In the data rows, the value 128 means zero.
Some points, one per row:
[104 92 94 184 162 120 153 129 139 129 79 89 88 110 152 166 101 117 105]
[102 127 105 127 122 120 100 127 129 119 105 135 119 118 118 136 149 105 103]
[96 88 94 159 179 130 141 106 132 156 101 86 116 132 143 145 107 102 103]
[154 159 127 133 128 102 101 129 107 107 128 160 157 210 102 83 167 75 98]
[107 122 96 117 119 114 166 98 119 152 117 92 87 106 134 149 123 117 126]
[93 106 131 143 96 147 94 128 148 107 72 131 97 85 102 137 97 117 104]
[137 134 99 110 155 85 144 105 122 108 139 141 162 190 115 106 151 75 121]
[127 108 138 124 135 167 101 149 143 104 100 152 97 85 93 141 128 130 108]
[126 103 143 81 111 114 130 117 116 153 150 159 101 94 124 135 139 154 152]
[160 133 114 121 119 82 132 115 96 122 160 163 135 181 111 94 151 81 125]
[115 115 108 134 131 111 110 130 84 133 150 135 156 151 148 114 152 146 117]
[105 147 135 127 136 96 120 100 99 119 145 152 150 126 88 100 137 120 135]
[126 123 131 138 121 118 124 154 189 60 108 111 97 130 194 146 70 153 137]
[147 255 120 36 38 182 140 95 168 134 175 137 126 91 123 139 109 143 223]
[139 131 114 102 153 106 145 100 86 158 149 139 150 173 129 99 152 96 130]
[105 125 118 137 115 119 110 133 85 128 135 128 156 137 142 107 139 143 140]
[112 108 148 142 99 126 135 131 123 169 126 134 102 91 107 154 119 160 150]
[176 109 155 85 137 173 137 158 96 138 174 195 109 102 121 93 173 158 172]
[159 83 162 66 103 189 150 147 92 197 127 193 107 74 126 106 134 176 180]
[125 118 110 120 69 98 109 133 163 91 120 116 116 93 111 139 92 135 103]
[189 110 234 73 176 129 143 181 141 161 117 154 107 134 77 159 153 142 153]
[110 116 123 183 145 126 160 112 222 85 96 109 124 102 155 198 98 121 103]
[97 121 92 147 155 133 159 91 166 125 136 79 116 104 133 183 95 128 104]
[98 120 97 167 178 87 139 120 120 162 125 101 131 135 153 152 127 115 96]
[93 114 123 199 118 112 130 144 132 129 119 102 116 119 120 159 120 119 130]
[121 153 86 106 87 78 116 106 166 102 144 105 120 88 115 140 111 128 112]
[129 170 108 149 144 114 117 113 106 132 129 136 157 190 120 108 162 84 88]
[150 82 159 79 94 146 186 162 177 193 74 175 131 114 118 218 130 143 150]
[99 134 125 226 157 98 126 145 124 146 124 100 150 151 154 156 150 125 128]
[178 116 145 70 144 163 128 152 88 127 160 165 103 110 141 86 161 134 173]
[126 96 124 152 171 107 97 124 158 130 135 136 116 101 200 139 83 133 105]
[93 121 107 161 71 162 82 130 128 94 109 111 121 108 107 137 131 109 119]
[110 92 124 165 158 120 92 134 214 108 70 136 96 94 215 145 61 141 119]
[160 116 142 101 129 111 167 132 128 77 144 194 147 167 74 93 156 92 154]
[99 114 104 176 132 88 129 125 144 119 76 91 104 125 128 153 116 97 100]
[141 255 138 103 50 236 182 101 170 148 162 121 138 121 121 157 137 145 255]
[121 85 113 146 185 134 90 130 180 120 110 113 103 127 227 138 70 156 113]
[132 114 123 197 170 156 189 107 253 90 98 106 174 147 253 203 173 217 171]
[98 118 84 158 113 123 90 117 123 105 113 90 121 117 104 128 105 106 109]
[147 144 135 85 150 101 142 136 143 112 132 176 141 200 115 104 171 78 163]
[95 125 74 153 84 141 83 119 114 112 107 86 123 123 111 124 118 106 116]
[152 113 142 100 120 128 135 128 85 141 162 145 131 153 109 68 133 100 160]
[135 150 115 135 150 97 94 104 120 108 120 147 150 182 104 79 139 84 95]
[142 121 180 101 95 108 112 168 133 154 97 114 76 114 126 134 103 123 120]
[145 128 112 109 158 87 154 104 149 86 140 174 146 165 110 114 149 77 145]
[79 102 93 160 140 83 143 114 140 134 111 91 88 117 124 163 102 112 89]
[115 117 123 153 117 122 137 139 122 143 118 115 107 93 118 157 136 126 100]
[147 171 151 111 183 201 136 187 145 255 168 102 255 142 201 154 162 223 190]
[104 145 93 98 136 137 129 95 181 98 134 100 117 90 143 153 92 122 148]
[157 125 146 107 132 94 175 114 94 160 146 183 134 176 127 92 159 109 164]
[131 120 119 131 54 113 97 126 133 97 125 125 71 100 85 133 84 131 130]
[106 125 118 129 127 114 101 109 90 113 156 128 162 145 112 94 144 112 98]
[99 128 94 146 103 109 107 110 133 110 100 114 117 118 118 133 125 95 104]
[94 76 91 164 146 130 157 108 190 101 75 76 120 99 184 178 94 147 110]
[180 255 233 133 70 208 232 114 117 220 191 105 123 95 145 116 102 169 255]
[112 105 143 127 181 134 143 112 149 137 105 84 99 125 215 140 63 154 109]
[179 127 143 109 104 120 190 143 95 134 168 205 150 164 90 93 178 118 166]
[106 122 117 156 86 164 92 130 124 101 119 134 127 118 101 128 132 128 103]
[93 121 117 114 140 159 142 99 96 167 120 81 105 123 154 132 105 116 143]
[255 212 162 162 255 147 84 235 129 177 255 90 154 181 135 84 90 165 133]
[90 91 118 174 117 112 81 125 136 92 98 121 108 113 98 135 112 95 105]
[96 157 151 103 160 188 185 69 134 154 106 105 92 109 169 150 59 127 165]
[99 133 110 151 85 118 71 112 127 95 136 92 119 123 106 124 111 106 110]
[104 127 128 130 135 113 109 109 80 121 161 130 157 138 110 98 148 114 106]
[140 126 104 90 153 93 171 99 164 70 140 179 140 178 113 120 161 77 159]
[123 119 85 118 127 96 93 78 106 111 132 128 150 157 112 102 139 83 97]
[141 111 146 109 147 166 119 169 143 127 114 150 84 95 105 155 153 124 106]
[136 121 143 108 133 123 161 146 131 189 85 149 104 80 143 170 179 134 116]
[135 137 123 98 126 93 137 115 95 148 150 144 146 164 111 96 157 102 130]
[100 118 98 125 127 117 162 101 115 152 116 77 102 101 130 142 105 124 137]
[145 130 143 115 124 84 125 114 87 126 138 173 138 134 81 78 143 102 151]
[157 128 136 99 133 120 168 126 122 64 150 185 155 170 69 100 159 96 153]
[159 143 182 85 170 170 124 162 100 178 108 201 115 76 137 109 157 154 168]
[98 118 118 146 116 118 100 125 108 124 111 144 146 123 113 118 131 133 131]
[152 149 131 107 135 125 161 119 96 132 163 156 155 181 110 105 163 111 138]
[89 91 119 174 117 112 78 126 136 91 98 124 108 114 99 135 113 94 103]
[184 110 228 77 173 127 141 178 139 159 117 152 108 134 79 158 152 141 151]
[133 116 123 192 168 154 188 108 245 92 101 110 172 150 245 198 174 211 169]
[119 183 139 99 129 185 182 134 185 99 115 88 175 81 255 146 120 238 126]
[119 160 87 124 136 105 124 107 139 149 153 118 93 93 125 147 49 148 137]
[86 120 91 140 129 99 131 112 131 132 117 116 107 132 134 150 132 104 113]
[132 163 182 91 124 255 201 115 129 252 118 97 93 104 159 113 86 123 255]
[133 125 117 103 148 122 134 99 86 120 166 174 182 148 142 92 179 140 140]
[90 137 122 141 102 133 118 122 142 102 91 141 107 100 101 146 140 106 99]
[168 119 142 134 119 135 144 117 48 130 172 179 174 155 93 78 162 148 165]
[176 255 255 143 75 255 240 121 126 255 167 95 130 96 168 117 99 157 255]
[142 149 125 115 132 97 167 125 115 174 144 180 157 163 126 112 200 119 134]
[99 114 94 166 183 90 150 116 123 159 112 102 131 143 150 156 132 113 90]
[105 132 108 157 96 132 96 134 107 128 142 107 151 155 150 127 147 133 103]
[97 90 122 192 159 121 136 122 131 120 121 100 105 116 106 145 93 115 157]
[107 131 111 156 95 134 99 138 111 127 139 106 152 152 152 128 146 140 103]
[94 122 86 174 118 104 146 121 147 99 69 82 85 106 139 154 79 128 124]
[160 142 129 117 113 122 102 135 89 119 149 158 152 172 103 84 171 98 113]
[126 117 136 109 119 130 86 132 115 92 81 124 104 104 86 111 121 108 107]
[182 128 144 110 102 121 193 144 95 135 168 209 151 166 90 94 181 119 167]
[145 129 140 115 123 85 124 112 86 121 140 173 142 136 81 77 147 103 151]
[104 126 144 147 111 155 108 134 137 106 72 149 112 88 98 140 122 131 108]
[86 91 103 152 140 107 121 107 108 128 131 86 114 118 106 127 91 110 128]
[159 122 140 101 120 118 130 128 88 128 159 142 137 153 104 74 130 96 155]
[104 143 120 133 130 102 108 117 111 131 140 136 144 133 104 110 144 114 104]
[97 108 89 146 119 95 101 83 122 127 126 77 121 134 100 123 93 96 112]
[180 116 145 68 146 165 128 153 88 126 160 166 101 107 143 87 163 136 173]
[105 159 104 147 141 141 186 113 129 131 111 109 88 101 152 158 115 129 117]
[93 141 115 128 114 123 85 93 126 70 136 80 105 120 103 125 85 97 106]
[95 121 125 148 108 153 114 129 126 133 120 139 122 110 106 141 137 127 99]
[103 145 110 172 145 125 113 139 90 127 144 115 178 149 148 126 176 139 89]
[124 95 125 152 173 109 98 125 162 132 132 137 113 96 201 143 83 134 106]
[148 157 120 125 114 135 97 121 88 100 142 154 160 172 96 85 168 97 105]
[97 108 96 127 141 109 163 108 117 164 112 84 94 104 143 152 86 136 130]
[113 208 146 129 111 174 144 61 163 89 117 81 132 108 135 148 81 140 111]
[140 152 124 113 166 80 142 114 131 129 125 158 160 189 120 96 162 65 119]
[160 82 161 91 145 145 140 170 136 149 117 136 88 104 107 153 143 126 121]
[93 125 94 131 112 110 107 125 138 123 102 137 115 118 117 141 151 105 99]
[90 92 117 172 118 112 83 125 135 95 98 121 107 112 101 136 111 97 105]
[89 107 103 169 130 99 114 130 124 118 103 103 115 124 112 148 114 108 113]
[107 128 131 117 131 81 126 101 94 132 157 137 144 137 97 97 133 115 132]
[131 122 155 118 125 110 126 141 123 207 129 111 82 131 150 123 99 117 119]
[123 100 126 223 200 112 151 135 156 125 113 80 110 123 138 181 106 97 111]
[88 117 124 177 109 136 122 139 133 119 92 125 117 113 108 148 125 118 112]
[96 122 121 152 107 153 114 134 107 129 130 128 142 119 136 136 136 151 118]
[146 210 142 98 208 120 102 203 154 65 175 92 255 115 216 119 162 255 121]
[94 116 107 133 151 138 125 113 123 108 123 82 108 113 116 132 111 106 138]
[182 127 137 96 119 104 174 142 67 145 184 179 153 173 100 85 174 115 165]
[177 255 165 91 70 183 158 103 136 154 255 146 101 94 153 118 107 149 255]
[103 147 92 99 134 139 133 96 177 102 135 100 121 92 139 153 98 122 146]
[134 97 157 107 107 106 153 143 156 119 84 131 73 83 105 156 138 134 117]
[127 112 96 101 134 104 163 88 113 137 166 158 147 152 123 115 162 130 139]
[98 125 108 193 178 87 105 142 103 156 125 100 177 148 155 125 164 131 91]
[147 155 121 123 116 135 99 121 89 105 143 153 159 172 98 85 168 96 107]
[163 124 133 106 108 135 125 120 74 87 148 172 156 151 88 76 149 101 143]
[123 149 128 128 153 108 128 111 103 133 135 156 157 145 114 106 148 115 112]
[163 128 161 147 127 128 107 177 107 172 175 130 90 147 186 94 101 134 114]
[170 134 143 113 96 126 133 127 49 105 160 157 144 176 94 90 133 113 156]
[144 82 162 142 138 156 191 255 223 171 77 105 192 105 200 116 142 255 139]
[162 117 140 102 127 116 127 129 75 128 175 140 140 159 109 78 126 108 155]
[125 119 110 105 122 143 115 97 111 84 145 163 159 144 129 106 157 114 111]
[247 139 151 143 217 134 114 205 111 143 255 91 153 159 115 82 83 149 138]
[175 146 144 118 110 103 107 143 90 113 142 159 135 221 102 78 151 105 124]
[113 118 113 63 79 120 168 66 127 124 106 82 86 90 139 154 96 128 149]
[165 129 161 146 127 127 108 176 106 168 178 130 91 147 180 95 102 135 118]
[95 101 92 105 137 123 147 104 94 157 125 92 115 118 144 131 98 134 151]
[146 106 144 117 140 115 153 127 108 202 157 125 84 139 160 122 114 130 139]
[124 137 100 154 139 152 190 101 200 82 105 106 139 117 140 206 144 130 104]
[253 158 242 126 255 255 73 255 166 132 101 224 142 112 98 106 135 145 149]
[98 118 109 132 151 137 125 117 125 111 127 82 115 114 120 133 112 112 140]
[135 114 113 104 127 136 122 100 112 113 150 182 152 138 122 102 156 121 124]
[96 119 110 160 150 78 150 117 115 160 122 85 138 145 155 154 129 126 90]
[130 122 119 130 60 117 99 126 135 101 125 124 76 102 91 135 88 134 130]
[132 141 96 104 22 120 71 95 90 108 157 113 136 162 112 90 124 107 96]
[153 72 136 89 146 120 150 141 188 113 110 125 89 117 99 172 154 129 130]
[96 96 117 135 109 97 138 117 126 169 141 136 101 113 113 148 124 145 120]
[107 85 111 170 134 86 90 109 172 96 91 107 80 107 113 154 72 98 116]
[152 142 93 85 79 132 121 97 81 100 191 142 148 146 138 98 144 145 154]
[97 109 90 148 119 96 101 87 121 129 127 79 122 135 103 124 96 99 111]
[105 125 129 119 132 81 128 100 101 130 156 133 146 135 103 102 133 121 134]
[141 126 105 91 151 97 169 100 157 73 143 178 143 177 114 118 162 81 159]
[122 147 164 146 103 153 157 154 162 149 98 134 92 83 118 206 117 112 110]
Then 40 other points, each followed by its number:
[119 107 127 134 94 140 99 135 144 90 92 119 84 94 75 125 118 114 96] 0
[87 124 122 150 131 140 115 120 136 124 92 177 140 117 129 136 159 133 91] 1
[112 107 149 144 97 123 131 133 125 164 126 137 103 91 103 154 120 161 149] 2
[97 106 126 154 105 157 119 127 150 97 100 133 96 99 98 152 121 122 93] 3
[109 123 95 117 118 114 163 98 118 149 120 94 90 109 134 147 124 117 126] 4
[117 148 166 108 191 255 240 90 190 173 114 123 175 80 255 194 117 201 120] 5
[112 149 125 107 114 128 105 122 103 153 140 122 126 121 115 121 125 106 98] 6
[108 127 98 146 109 111 102 120 111 134 145 91 132 138 135 131 118 131 106] 7
[118 133 125 84 140 149 112 97 142 135 138 103 106 98 149 129 59 130 143] 8
[112 121 132 127 92 134 98 121 127 82 152 144 122 113 119 121 136 142 119] 9
[178 129 159 124 103 126 150 128 63 102 161 184 139 165 105 86 142 114 162] 10
[132 115 105 209 166 173 208 100 240 91 91 118 172 141 246 196 168 228 169] 11
[116 130 138 126 93 140 101 122 126 81 152 140 125 113 121 119 136 143 127] 12
[104 134 112 148 84 118 73 112 127 92 139 95 120 127 102 121 113 103 112] 13
[102 118 110 135 118 110 104 132 83 122 134 130 157 141 139 106 142 140 133] 14
[120 158 128 126 136 167 170 144 187 100 113 95 182 84 255 147 137 255 107] 15
[166 129 150 106 115 99 159 146 104 171 156 189 146 174 115 81 193 112 155] 16
[119 130 122 150 120 126 114 119 159 145 133 152 85 84 121 154 51 149 117] 17
[100 138 116 181 152 120 130 132 112 165 133 105 146 138 147 147 140 135 107] 18
[129 113 127 131 64 111 94 120 144 128 126 143 74 87 96 142 68 143 131] 19
[101 94 86 181 148 123 158 121 144 122 54 66 87 111 145 174 87 122 112] 20
[145 125 119 118 146 165 107 173 142 101 164 99 143 98 122 124 106 175 119] 21
[95 105 98 155 88 121 81 122 126 98 124 98 116 118 102 134 112 99 113] 22
[135 134 117 122 98 161 108 139 149 99 132 112 105 95 91 116 91 136 113] 23
[138 143 122 130 122 112 113 125 84 141 133 158 149 156 111 99 161 114 112] 24
[105 114 120 164 158 166 164 129 217 97 113 100 195 138 229 193 156 200 129] 25
[190 153 166 115 200 171 69 226 136 97 152 89 150 95 89 88 84 170 121] 26
[118 111 114 117 158 108 145 99 122 139 153 164 156 138 119 113 155 127 121] 27
[161 143 158 133 119 151 43 148 81 108 106 129 142 158 59 62 141 110 120] 28
[102 158 116 126 154 125 127 107 149 127 117 158 165 132 120 121 170 123 99] 29
[130 105 148 107 109 104 122 129 114 167 100 133 90 85 113 134 117 127 132] 30
[177 152 143 103 142 126 152 137 93 115 156 187 164 200 108 95 192 97 147] 31
[100 101 100 125 138 123 111 109 138 109 111 103 100 111 109 132 97 104 131] 32
[104 90 93 188 164 118 155 131 140 132 75 88 87 109 154 168 100 116 104] 33
[136 134 100 110 154 87 143 105 120 110 138 141 161 190 116 105 151 75 121] 34
[130 174 223 189 127 160 94 223 183 131 95 121 176 140 255 158 143 233 153] 35
[90 94 110 160 128 85 138 112 145 111 123 108 91 113 115 157 98 118 93] 36
[122 159 140 128 130 121 128 114 94 145 138 162 152 131 103 103 154 128 128] 37
[87 124 88 188 129 103 121 131 120 144 96 105 117 133 133 150 123 108 109] 38
[232 152 149 136 206 151 96 209 108 151 255 94 157 168 128 96 97 147 130] 39
Which two of these numbered points are nearest to each point below, looking only along the 2 directions in which the first points spread most? Their numbers follow each, nearest first.
[166 132 133 93 107 141 192 131 70 131 194 179 154 150 100 107 165 140 161] > 16 10
[117 111 115 115 158 110 148 100 121 141 153 167 156 135 123 113 156 131 124] > 27 37
[90 82 136 159 128 98 85 127 131 95 110 122 111 112 91 132 112 103 106] > 22 13
[103 124 117 152 156 103 125 124 116 159 150 135 143 134 116 127 133 131 100] > 9 29
[116 138 119 109 141 121 141 93 103 127 148 180 182 136 143 102 184 146 135] > 37 27
[141 133 121 86 150 99 145 112 138 107 132 158 143 191 119 111 164 77 152] > 24 28
[126 161 130 135 117 97 117 119 152 145 96 128 89 93 112 154 100 100 102] > 19 4
[93 73 90 167 146 129 156 109 193 98 74 75 121 99 187 179 94 147 108] > 20 33
[99 106 116 167 116 130 119 121 142 88 108 118 102 111 105 149 101 115 96] > 38 36
[114 116 135 119 104 120 54 124 127 81 80 129 114 109 75 100 110 109 120] > 13 22
[115 141 146 130 137 149 106 140 111 121 92 146 137 113 108 127 145 132 119] > 12 29
[120 129 104 124 154 89 139 104 108 152 137 142 145 153 124 121 150 122 116] > 14 27
[81 102 95 162 143 85 143 114 141 134 110 90 89 118 124 163 102 110 90] > 36 38
[110 130 117 145 127 159 105 123 113 104 114 157 159 135 136 117 161 142 100] > 29 6
[82 133 84 137 123 99 128 113 138 129 104 122 112 127 130 147 148 103 105] > 0 32
[255 155 156 163 175 146 100 255 126 174 235 85 129 174 134 49 101 163 131] > 39 26
[174 92 190 139 129 159 87 216 130 89 124 108 144 102 143 106 110 186 117] > 21 2
[102 128 115 144 119 158 106 118 112 101 106 161 159 133 136 118 165 141 98] > 9 29
[102 116 86 233 135 114 150 123 176 94 81 85 84 115 154 166 60 134 155] > 20 33
[145 134 82 83 91 146 118 87 90 76 177 160 147 152 138 102 150 119 124] > 24 28
[171 109 153 89 137 170 135 157 98 137 170 191 110 103 120 96 171 155 169] > 39 16
[120 158 91 98 75 105 110 105 95 112 160 114 133 136 132 97 121 144 148] > 27 14
[149 148 255 180 87 196 116 240 179 117 88 135 157 132 255 152 103 213 130] > 35 15
[137 126 177 119 93 130 96 154 131 127 98 164 65 73 82 127 102 122 131] > 30 23
[93 94 116 136 109 96 140 116 128 172 141 135 98 109 113 152 121 148 121] > 19 18
[112 142 122 206 154 124 130 144 125 153 115 109 150 146 158 160 160 136 124] > 18 4
[193 154 169 116 202 175 64 232 135 98 153 84 150 91 88 87 80 175 120] > 26 21
[126 158 141 127 129 122 131 116 93 144 140 165 152 133 102 102 155 127 130] > 37 27
[87 77 120 137 146 109 133 119 131 117 114 118 104 106 102 152 123 116 126] > 32 0
[114 101 93 209 146 95 147 132 171 141 70 99 68 103 148 184 95 96 123] > 20 33
[99 116 103 163 118 116 116 142 109 164 127 120 137 134 146 140 139 150 108] > 18 23
[132 177 95 141 93 119 100 115 152 102 143 142 88 110 101 139 80 137 102] > 1 7
[129 158 123 145 148 108 96 104 114 108 124 151 156 173 103 89 138 66 93] > 34 28
[100 196 115 132 111 163 148 81 185 61 122 87 129 102 130 164 103 125 120] > 17 8
[157 110 186 72 99 165 130 156 172 161 97 200 140 126 107 160 113 134 133] > 26 21
[173 108 154 87 132 170 135 158 99 135 170 191 109 102 120 95 169 157 168] > 39 16
[109 113 116 108 99 129 136 101 148 123 97 79 94 87 128 145 73 135 132] > 17 4
[124 148 129 169 132 130 175 139 153 145 109 131 102 106 133 185 162 104 129] > 8 2
[158 92 156 92 165 120 153 163 186 122 106 140 87 119 95 181 168 127 128] > 2 21
[135 132 114 100 156 113 150 94 101 165 164 135 151 169 130 99 149 110 142] > 37 24
[120 111 125 173 145 138 163 131 225 97 110 93 171 138 219 170 151 205 142] > 25 11
[95 96 100 155 134 97 91 119 156 114 107 102 91 111 114 146 67 105 105] > 36 38
[107 99 125 147 112 125 110 131 144 111 106 132 100 105 102 143 119 119 94] > 32 0
[102 111 118 157 152 131 176 110 188 115 97 87 129 89 198 179 90 167 108] > 25 20
[137 154 109 141 152 109 82 118 113 127 127 137 157 190 101 99 149 90 105] > 34 24
[100 139 94 174 112 122 115 135 123 109 105 106 133 139 122 138 140 113 106] > 0 32
[135 202 163 76 152 228 232 124 158 143 107 103 181 83 255 150 119 243 150] > 5 35
[117 135 94 143 98 120 79 122 136 80 124 127 114 130 96 122 125 105 94] > 13 22
[115 109 153 144 95 125 130 136 124 162 127 138 101 92 106 151 119 160 148] > 2 21
[150 158 125 109 122 141 135 129 105 115 143 160 176 184 117 98 200 100 125] > 10 28
[135 132 113 98 153 116 147 95 100 165 163 138 149 169 128 98 149 109 142] > 37 24
[112 128 151 136 104 160 99 140 157 91 68 138 89 77 72 143 115 119 108] > 19 4
[195 141 154 116 142 145 153 153 115 103 150 211 162 193 71 102 175 85 146] > 31 10
[104 114 104 152 145 96 137 114 178 139 92 100 116 113 150 175 91 134 118] > 33 20
[133 94 135 78 124 137 103 124 105 135 127 155 114 91 134 118 147 143 146] > 12 29
[114 135 123 84 140 148 110 94 144 134 137 97 106 98 150 131 53 129 140] > 8 17
[89 95 115 153 127 94 116 119 142 120 94 103 92 106 113 157 98 100 109] > 36 38
[130 138 153 85 114 155 108 130 104 156 121 158 117 82 133 123 140 162 153] > 26 21
[168 99 177 84 123 155 135 149 111 166 179 224 102 101 93 111 163 161 162] > 39 16
[255 207 159 161 255 145 85 228 128 174 255 90 153 179 135 86 91 162 131] > 39 26
[103 123 124 135 143 169 122 142 175 129 85 164 104 104 148 165 164 111 148] > 8 2
[147 106 98 198 142 145 222 114 255 111 119 126 173 149 229 176 174 255 192] > 15 11
[168 141 132 98 126 162 128 119 33 94 169 173 189 158 129 75 191 140 155] > 31 16
[106 125 140 143 112 152 110 131 136 107 77 149 114 92 99 139 124 130 110] > 19 4
[95 106 99 155 91 122 83 123 127 99 122 100 116 118 103 135 114 99 112] > 22 0
[92 128 104 154 67 124 76 105 131 86 125 96 117 110 103 122 101 114 119] > 22 0
[180 94 208 51 201 137 139 192 144 126 133 142 101 115 93 155 159 130 126] > 26 39
[128 98 122 136 86 146 168 141 130 130 87 91 70 87 119 182 125 123 103] > 17 4
[127 84 115 151 156 100 82 122 150 111 138 126 110 90 181 130 78 138 105] > 3 4
[99 120 74 140 121 110 140 100 173 114 105 78 119 99 129 170 87 132 100] > 33 20
[183 154 159 98 67 83 139 141 43 111 181 120 119 172 88 105 132 130 186] > 10 16
[96 134 111 153 157 101 145 122 118 171 118 113 131 132 149 161 136 134 89] > 4 19
[149 111 168 87 71 109 122 171 134 131 101 109 81 121 116 132 119 128 123] > 30 23
[158 110 185 68 98 168 131 155 174 164 97 202 141 127 107 161 114 134 133] > 26 21
[86 73 119 133 145 109 134 117 131 115 114 119 102 104 99 152 122 116 126] > 32 0
[113 116 134 120 104 120 56 124 126 83 81 130 116 110 77 101 111 110 120] > 13 22
[96 68 99 177 152 138 159 105 187 110 84 85 122 103 196 172 100 157 116] > 20 33
[161 127 142 101 122 118 128 131 87 129 163 142 139 154 105 72 130 99 155] > 10 37
[121 160 92 97 73 105 111 107 94 112 161 114 132 135 133 97 120 148 152] > 27 14
[166 99 173 87 124 152 134 147 113 164 174 216 102 102 95 112 159 158 160] > 39 16
[132 113 128 133 66 112 95 123 142 128 128 143 74 90 100 139 69 143 130] > 19 4
[122 104 116 94 139 131 143 106 134 162 130 108 97 99 142 147 59 126 146] > 8 17
[107 120 122 200 182 97 107 134 104 142 128 95 182 150 159 128 154 133 86] > 7 1
[145 116 142 58 104 135 127 139 170 117 97 154 124 90 98 160 111 119 129] > 30 2
[146 76 164 129 99 120 130 161 143 123 106 126 98 106 115 144 92 150 133] > 2 8
[96 99 128 159 134 106 145 120 145 136 118 127 84 106 114 165 103 126 99] > 3 38
[124 125 129 99 90 153 115 133 88 174 150 146 131 102 156 121 154 162 131] > 26 21
[143 137 152 145 104 155 182 158 180 164 134 131 114 109 133 233 116 126 109] > 25 8
[141 150 107 104 120 114 113 107 103 110 159 136 173 199 118 96 167 75 115] > 28 34
[109 107 107 152 145 106 109 125 111 135 147 114 140 138 143 133 137 136 111] > 1 7
[109 128 116 193 191 93 106 145 99 160 141 99 178 144 150 127 159 139 95] > 1 9
[125 161 91 122 139 111 122 112 139 145 155 118 94 92 124 144 48 150 137] > 8 17
[149 138 120 107 154 96 157 105 145 89 142 173 148 164 113 111 147 80 153] > 24 37
[255 159 159 158 255 160 94 210 130 151 255 97 147 160 130 95 92 161 140] > 39 26
[151 105 96 201 143 145 228 113 255 111 120 124 175 151 234 178 174 255 195] > 15 11
[112 119 107 123 137 165 141 95 142 150 71 83 101 108 147 154 79 131 126] > 17 8
[85 118 106 170 120 119 115 131 124 126 91 106 123 116 113 143 120 114 126] > 32 3
[199 119 157 133 129 130 121 128 44 92 146 191 160 164 76 40 153 114 169] > 31 10
[169 123 135 130 140 146 90 201 143 92 162 79 149 107 117 115 79 176 99] > 2 21
[100 99 91 177 165 132 152 109 153 137 73 69 98 114 168 169 71 126 108] > 20 33
[111 110 86 113 92 115 132 99 168 86 91 99 101 95 110 154 102 108 107] > 36 38
[152 106 100 197 142 144 225 114 255 112 122 129 174 152 226 172 174 254 193] > 15 35
[172 118 161 130 117 122 132 125 63 102 141 201 150 139 65 53 150 119 179] > 31 10
[123 115 105 120 107 112 108 109 121 111 131 98 106 151 105 120 97 108 96] > 13 7
[98 130 128 144 123 130 98 131 100 131 118 137 151 123 119 122 142 141 129] > 29 12
[128 118 138 149 81 133 150 146 139 135 94 111 76 87 111 175 104 128 110] > 17 4
[233 124 248 176 255 240 88 255 174 133 141 133 206 113 190 104 114 255 99] > 35 5
[98 128 90 147 105 107 106 107 131 110 101 113 118 119 118 132 127 93 105] > 22 0
[150 125 155 118 129 148 181 211 180 120 71 116 208 128 218 123 165 255 135] > 35 15
[147 167 175 118 99 123 129 160 79 233 178 155 109 118 94 92 134 124 146] > 39 16
[149 159 141 127 129 108 110 138 108 102 119 174 137 189 107 83 155 90 114] > 28 24
[133 138 120 100 126 96 137 113 97 146 150 141 144 159 112 99 153 104 130] > 24 37
[132 176 121 154 127 170 209 97 184 100 106 119 142 115 135 189 143 137 117] > 8 17
[117 120 120 176 136 114 139 128 192 100 80 93 78 90 105 183 119 106 128] > 33 20
[129 118 139 126 95 158 171 174 170 121 104 101 163 80 218 139 133 255 114] > 15 35
[129 141 133 132 139 161 145 140 166 121 94 136 108 78 126 168 181 117 100] > 8 2
[92 96 97 154 137 96 93 118 156 116 105 101 92 108 113 148 68 103 105] > 36 38
[105 154 163 73 142 251 176 62 131 143 119 75 90 132 163 115 70 109 255] > 35 15
[92 100 107 195 131 98 130 144 128 156 113 86 112 116 121 156 107 121 141] > 3 38
[95 117 128 184 137 114 98 139 118 126 124 121 141 132 132 139 139 126 104] > 7 1
[124 104 143 109 108 101 118 133 117 138 85 130 89 91 107 130 116 123 124] > 1 23
[105 154 164 72 137 251 175 62 131 145 121 70 90 133 163 114 69 109 255] > 35 15
[140 79 162 144 135 153 197 255 229 177 72 105 195 107 206 117 144 255 141] > 35 15
